In the rows, zero is written as 128.
Rotation paths and how fast each direction turns (deg/step):
Each turn is a multiple of 5 degrees from 10 to 175, or 0.
Each row of a path follows its step; steps can be skipped.
path 1
step 0: [132 128 126 127 128 121 133 122 128 124 125 139 135 121 127 127 118 126
 122 127 123 130 127 133 124 135 133 128 131 125 129 124 122 116 129 131
 139 115 129 126 137 135 123 126 121 122 128 128 120 130 123 129 125 127
 127 133 122 129 141]
step 1: [131 122 133 116 128 120 124 121 116 125 123 126 131 122 125 129 129 123
 123 127 124 119 123 123 126 138 122 130 135 128 121 134 128 133 129 130
 135 122 127 127 132 126 114 131 130 121 121 132 129 121 134 138 129 125
 125 125 125 120 130]
step 2: [131 122 130 124 133 131 126 122 132 127 135 128 125 129 128 140 126 125
 122 129 119 120 128 120 123 130 128 137 133 126 121 131 126 130 134 124
 125 131 130 123 125 127 119 131 125 125 126 136 134 135 136 115 126 135
 128 129 120 129 142]
step 3: [131 120 122 125 131 120 119 125 126 134 129 135 127 134 123 128 115 127
 129 132 125 136 132 125 119 136 132 140 126 131 123 125 126 119 132 126
 134 124 128 127 132 135 121 123 125 133 134 129 125 122 124 128 135 137
 135 131 127 131 136]
step 4: [137 116 128 117 123 116 121 121 128 135 124 128 126 127 118 131 128 136
 122 122 131 126 116 126 128 126 129 128 136 130 121 133 124 120 133 122
 133 129 125 133 131 128 125 129 131 122 130 122 120 128 130 136 126 128
 124 123 126 128 131]
step 5: [135 121 132 122 117 125 133 119 128 132 129 129 129 133 129 126 134 132
 125 126 122 132 129 117 123 122 127 134 131 120 134 137 120 126 133 135
 122 122 129 128 130 128 121 134 128 129 122 131 132 131 137 127 125 128
 138 125 117 128 139]
step 6: [133 121 123 129 119 126 123 128 122 124 124 129 121 128 125 131 121 129
 127 144 126 123 134 133 125 131 127 131 123 138 130 126 129 121 141 126
 125 121 133 125 130 126 126 134 129 133 130 129 131 124 137 132 133 133
 135 128 123 127 141]
step 7: [130 123 122 133 134 114 127 124 127 132 128 130 120 120 116 125 123 136
 126 137 122 133 122 123 127 136 132 123 140 127 131 128 127 121 139 122
 120 134 134 127 130 127 122 127 131 123 131 131 127 127 132 134 120 133
 126 121 131 128 127]
step 8: [134 126 127 126 120 129 133 121 131 128 128 135 132 133 123 130 134 129
 119 129 121 134 122 119 128 139 132 122 133 123 136 121 128 129 134 133
 131 124 124 125 136 131 127 127 126 123 129 135 118 127 126 126 124 124
 135 115 119 127 139]
step 9: [131 121 126 125 120 128 136 133 125 122 123 127 125 123 133 133 131 125
 124 132 125 124 133 122 117 132 124 128 138 135 123 129 127 129 135 125
 130 120 135 126 130 133 125 137 129 130 121 135 125 119 124 137 141 131
 127 118 122 124 131]
[126 129 127 128 125 128 128 125 129 127 128 128 129 127 127 125 128 128
 126 125 130 131 127 129 128 129 130 127 130 129 127 128 127 126 129 129
 129 129 127 129 125 127 127 126 128 127 130 130 126 130 126 129 130 128
 129 128 127 127 127]  90
[127 127 123 129 128 128 130 128 127 129 127 128 127 129 128 129 125 128
 131 129 127 128 128 129 127 130 130 126 128 128 127 131 128 129 130 128
 127 125 128 129 127 126 129 127 128 128 130 127 129 128 127 126 128 130
 127 131 128 129 127]  100
